One turn or mirror swaps these rows in pairs. Which row does each one swap with?
The rows were stretched afterwards, more along some directions than others.
J5: [-37 16 8 -1 -17 -25 19 1 -31 31 21 25 18 -19 7 9 -1 4 -18 -23]
J982: [21 5 -18 10 -8 -4 -9 -58 1 -23 6 5 -12 -41 -8 8 -7 5 -10 13]
J902: [3 -9 35 -8 -18 -20 42 15 31 -11 -23 -18 -28 19 3 19 37 34 10 -6]
J936: [10 -13 1 17 -32 -11 2 -25 -9 -11 19 12 4 -26 -8 13 -24 -11 -10 14]
J53: [-20 0 -6 -7 -28 -10 32 -12 -22 2 0 23 -7 -13 -10 13 15 2 -7 13]
J920: [26 -5 -19 -10 3 -36 18 -26 -14 -20 -35 -7 -8 -3 2 2 25 -5 -14 38]
J969: [-26 -15 51 -14 -7 -32 33 -16 -10 25 -12 -5 -8 -13 4 -16 18 22 16 16]
J162: [7 -11 1 4 17 -17 17 26 8 14 -8 -19 -3 15 0 -13 -2 21 23 16]
J735: [-23 23 10 -14 -8 -12 15 10 -25 -5 -11 19 12 -14 15 14 6 16 -7 -6]
J715: [-4 30 31 7 14 -5 6 16 -15 31 9 -14 9 -2 -2 -1 17 11 13 2]
J105: [-11 -7 0 21 -7 19 0 2 16 7 -3 9 4 3 -10 21 18 -1 -22 -13]
J677: [-29 4 49 8 -14 -3 10 5 -19 38 27 9 -6 -5 2 -1 0 1 17 -1]
J456: [-13 26 13 22 1 -12 2 -12 -7 10 29 -1 -3 -25 -6 9 28 8 5 0]
J988: [2 -8 5 -4 28 -21 19 26 -4 28 -16 -18 -6 21 5 -30 11 26 37 25]
J624: [12 42 22 13 -10 -20 18 -22 -1 15 1 -6 -17 -23 -8 32 20 4 5 1]
J454: [-35 25 10 9 -56 -8 20 -3 -25 19 -6 26 10 -17 11 40 12 7 -30 -15]
J487: [-23 -9 34 -23 -5 -34 33 -23 -9 2 -21 -5 -20 -36 -1 -5 18 21 11 34]
J804: [-10 -10 7 -7 -27 -21 41 -12 -3 -4 -12 26 -12 12 -12 9 11 10 -6 1]
J288: [-22 13 13 -14 -39 -9 16 -20 18 -12 4 19 1 -16 -1 44 32 16 -34 -19]
J223: [1 3 8 11 -42 4 25 13 24 -27 -20 22 1 5 -14 23 4 22 -14 -33]
J397: [-11 -4 1 7 -16 -4 25 -13 -12 9 5 20 -10 -12 -11 1 16 -6 3 17]
J267: [24 15 -25 -5 12 -18 6 -33 -16 -10 -14 -4 1 -23 -9 1 25 7 4 30]
J501: [4 15 50 -8 10 -12 21 0 -4 7 1 6 -31 -16 -10 11 11 -1 13 -1]
J596: [-17 -10 4 7 -9 -21 10 -9 -16 16 -27 1 8 0 2 -13 -11 21 -11 -2]
J792: [-3 13 24 26 -18 10 11 -5 -14 16 -2 22 5 -15 -28 34 3 6 -15 -28]
J782: [16 15 33 -15 -5 -17 25 -5 18 -2 2 -1 -9 -3 1 37 27 1 11 -6]
J435: [-27 -6 44 -12 -15 -32 37 -22 5 13 -20 -10 -19 -25 2 10 27 21 6 12]
J622: [25 4 -35 -3 18 -10 -1 -28 -19 -11 -21 -12 3 -19 0 -2 24 -9 -5 37]
J140: [8 5 5 20 -9 -17 7 -14 -10 -12 10 -2 -11 -25 -2 26 16 3 13 3]
J263: [8 11 4 18 -9 18 -18 -10 -1 5 -15 14 17 -2 -10 28 12 -8 -16 4]
J964: [-7 11 21 13 -24 5 8 -21 -7 17 24 20 -16 -12 -25 42 1 -6 -3 -12]
J586: [-18 9 -6 -2 -29 -1 31 -14 -4 7 4 29 -4 -4 -13 16 9 2 -18 -11]
J912: [-10 -10 0 -2 -24 -9 17 -28 -22 10 0 25 -11 -20 -11 6 11 -2 -8 11]
J725: [0 -5 -13 -11 25 -20 17 17 -9 13 -30 -11 -12 -1 -3 -20 3 21 22 41]
J450: [-6 5 1 -4 34 -21 19 16 -2 19 -10 -12 -8 -12 2 -3 15 21 32 19]
J893: [25 15 -23 6 23 -13 1 -32 -21 2 -20 -7 7 -24 -11 -8 17 -15 -2 41]
J558: [29 7 -19 -3 19 -22 6 -41 -25 -3 -16 -9 -13 -30 -16 -1 12 -20 2 48]
J963: [-5 26 -8 2 -18 -14 3 -21 -23 -8 4 -4 8 -28 3 44 32 1 -26 4]
J324: [-24 -7 43 -15 2 -24 28 -19 -4 13 -18 1 -9 -34 2 13 19 14 13 14]
J750: [-3 -2 -3 2 -7 -21 10 -47 0 -3 13 14 -16 -64 -15 33 19 3 -7 3]
J796: [26 13 -28 -10 4 -20 4 -38 -11 -18 -25 -11 -3 -23 4 10 27 -18 -20 35]
J152: [-12 -4 11 2 -14 1 24 -28 -9 12 10 19 -14 -15 -19 5 10 -2 1 1]
J809: [-14 -12 -1 -5 -24 -11 32 -20 -13 5 13 25 -3 -10 -12 0 7 7 -2 6]
J756: [-2 -1 2 -2 21 -29 18 18 -11 24 -16 -22 -6 1 4 -15 4 17 28 25]
J516: [0 9 -18 4 -39 22 13 5 7 -19 -16 20 3 -8 -7 36 22 21 -53 -22]
J229: [2 15 1 24 -21 3 23 24 -3 13 23 12 7 -7 -28 15 -5 9 -27 -23]
J511: [-33 -7 56 -10 -19 -27 42 -2 -5 26 -10 -1 -13 -14 -3 6 14 22 13 2]
J19: [-28 -16 48 -4 -18 -26 36 -3 -1 20 -4 -3 -5 -15 -2 -1 6 21 -1 -1]
J312: [13 16 -33 -2 5 -12 -16 -18 6 -10 -7 -2 9 -10 2 18 14 2 -23 9]
J743: [33 -5 -25 -4 17 -19 6 -31 -18 -3 -11 -8 -3 -18 -10 -9 13 -12 -4 40]
J525: [14 11 -9 15 18 -3 -7 -30 20 -17 -6 -19 7 -19 -3 16 30 4 -3 11]
J972: [-5 2 -13 -2 17 -19 15 15 1 18 -31 -18 -1 6 5 -6 12 22 15 21]
J772: [17 6 -17 21 -4 -18 -5 -8 -11 -12 -23 -2 3 -23 -9 -9 -6 -4 -25 -3]
J710: [12 12 -41 -2 -1 -2 -1 -23 4 -18 -18 14 19 -40 -7 41 19 18 -14 3]

J19 is swapped with J162
J743 is swapped with J809
J324 is swapped with J450
J710 is swapped with J750
J456 is swapped with J263
J267 is swapped with J912

One turn or mirror swaps these rows in pairs. Which row does each one swap with?
The rows were stretched afterwards, more along some directions than others.
J806: [7 -21 -3 -24 2 -11 5 -22 -27 -19 -4 16 0 8 1 -23 12 -13 15 2 7]
J14: [-14 25 19 -24 1 -11 8 6 3 -17 -11 0 -8 -9 2 -14 36 -2 15 8 9]
J544: [-3 29 -8 -32 -1 -8 -4 9 3 -13 4 16 -5 5 -3 -4 3 -7 10 -13 -13]
J563: [-15 20 -5 -17 16 -14 -4 7 -11 -8 -1 -10 -11 5 -3 -25 -12 16 14 16 -22]
J918: [-12 -3 -14 -1 11 -3 -4 -6 -6 -14 14 -7 19 22 0 -4 -11 -5 -11 19 -12]
J78: [7 5 -10 17 2 1 -8 -3 -6 -1 0 -10 15 0 14 -31 -24 16 18 5 -15]
J416: [-15 3 -9 -5 4 -18 -7 6 9 -6 3 1 20 -9 -6 -11 -9 23 -5 -3 -21]
J785: [-5 13 12 22 16 -23 11 13 -5 5 -8 -1 8 1 11 -18 -15 1 10 25 -9]
J777: [-10 23 5 1 -6 10 -12 11 -6 -7 2 -16 15 5 8 -14 6 8 2 10 6]
J929: [-11 3 1 -28 10 -29 27 -4 -13 -32 -19 12 -15 26 -5 -17 6 -2 -7 -10 0]
J62: [-32 6 8 -19 -3 -8 -3 -4 -19 2 -1 6 2 -5 -2 -5 11 2 2 11 -18]
J25: [-2 7 12 -27 10 15 8 11 7 7 -3 2 9 1 14 -7 6 -11 -5 6 -8]
J959: [-17 -3 -2 8 -1 -19 13 6 2 2 4 -12 -1 6 1 -6 6 14 11 -4 -4]
J734: [1 -3 -11 -17 26 -15 -8 3 -1 -30 16 -2 -10 41 10 -10 0 0 1 10 4]
J489: [12 -18 -7 2 -3 -13 8 -5 -2 -5 -28 1 24 16 7 -17 13 1 1 -14 -7]
J801: [-22 28 20 -6 8 10 11 -14 0 -8 -1 -10 20 9 -5 -19 12 -5 10 35 -13]
J642: [-2 7 4 -2 0 3 10 -6 0 8 -8 1 6 16 -8 -15 -6 -1 -13 3 4]
J389: [5 -15 -5 11 -19 -18 16 -4 -10 -6 1 11 -4 -9 -4 -1 -12 -3 -4 -24 -12]
J843: [2 17 15 -25 1 3 0 2 -5 10 12 1 3 -8 20 -20 4 -5 1 4 -12]
J269: [-14 -17 -18 -6 0 -9 -5 -3 -1 -19 11 15 2 1 -10 -8 13 17 8 -4 0]
J474: [2 -19 -6 -8 8 12 -10 -6 -7 -18 3 11 -5 1 -5 -15 4 9 3 -8 -17]
J623: [-9 30 6 -4 -18 -16 -9 2 -3 -15 6 -14 1 0 9 -12 10 -5 14 7 -6]
J924: [-6 -5 1 -1 13 0 -1 5 -9 -5 -9 7 14 16 -12 -13 8 -3 -8 4 13]
J720: [-1 11 2 -3 5 -2 -11 7 -18 -20 1 -8 18 -2 18 -21 25 -9 14 26 -11]
J755: [-8 0 -9 -29 1 -20 -14 12 -6 -15 11 17 -7 9 8 2 6 1 8 -10 -18]
J847: [-8 1 6 -8 11 -9 -1 19 -12 -2 0 11 8 -8 -16 -9 8 7 -5 -6 -1]
J104: [-4 6 7 20 4 6 10 7 -17 6 -2 5 11 20 2 -25 -1 -5 21 38 -13]
J99: [4 -14 7 14 7 0 2 11 -20 -5 11 3 21 -4 -8 -15 10 -16 6 19 2]
J4: [8 -6 0 6 0 -2 -7 2 -14 3 17 -12 29 14 3 -13 -15 -8 3 16 -18]
J129: [-21 -4 4 -12 -6 -11 18 -10 -4 -15 4 -2 8 23 2 -8 -4 6 -16 -7 -23]
J941: [4 -22 -20 16 -1 -1 5 6 -4 -3 -12 7 2 1 -5 -4 -17 5 -3 -22 -28]
J35: [-10 13 9 24 -12 -14 27 7 -8 12 -25 0 5 7 -2 -21 -12 7 16 17 -19]
J484: [17 15 -1 2 -7 -8 -10 3 -17 -12 -9 8 22 -15 -3 -27 -7 -4 20 0 -13]
J39: [-6 -10 -1 -17 -7 -3 17 7 5 -5 -16 13 5 -10 5 -2 16 -4 3 -35 -16]
J684: [3 11 21 7 6 -23 12 14 14 10 -17 6 11 8 16 -12 -7 11 -1 0 -13]
J193: [9 -32 8 12 2 -28 25 -4 -21 -9 -19 5 13 -19 -9 -29 -16 18 0 -18 -15]
J27: [8 8 -5 9 -3 -8 3 5 19 -2 -5 7 -10 -1 14 -19 6 12 19 12 4]
J697: [-5 -5 10 3 -8 -7 5 -4 -12 -4 15 -11 26 15 1 -12 -10 -1 -3 15 -12]
J675: [-6 -6 3 14 25 14 -4 7 10 27 26 -19 11 -3 5 -4 -8 6 -10 9 -7]
J901: [-18 -7 2 -20 10 -20 2 -8 -13 -5 -12 21 0 15 -24 -8 10 -2 2 0 -7]
J639: [14 -7 0 -9 -4 -10 -11 -5 4 -20 21 2 -1 27 11 -8 10 -3 11 17 1]
J433: [-2 -13 -13 -29 5 3 2 -3 2 -14 -4 7 12 -1 17 -5 12 -6 1 -8 7]
J56: [6 -8 7 17 -10 -10 15 3 9 16 -15 8 9 -28 10 -21 -10 14 9 5 -27]
J478: [3 -7 -2 -16 5 -28 6 -4 -34 -8 17 9 -12 11 -4 -23 -2 -1 11 3 -4]
J110: [7 -3 6 -10 -20 -32 13 -6 -3 -14 -30 16 0 -4 13 -11 3 -4 5 -19 -2]
J967: [26 -10 6 -9 9 3 3 -4 -2 7 0 17 21 2 6 -17 1 -15 5 8 -8]
J214: [2 -2 9 -18 6 9 12 2 -3 -9 -19 3 24 -1 6 -11 5 -19 -7 2 -10]
J126: [-7 3 5 7 10 12 10 11 -16 3 23 6 16 8 -2 -17 -7 -1 5 24 -22]
J910: [5 -10 10 7 -10 21 13 10 -3 10 -7 9 6 6 8 -12 11 5 13 0 -18]
J846: [-9 14 -4 -1 5 -2 13 4 3 -3 -22 -2 17 27 -8 -16 4 -12 9 16 1]

J720 is swapped with J489
J104 is swapped with J924
J777 is swapped with J910
J918 is swapped with J967
J62 is swapped with J684
J563 is swapped with J193

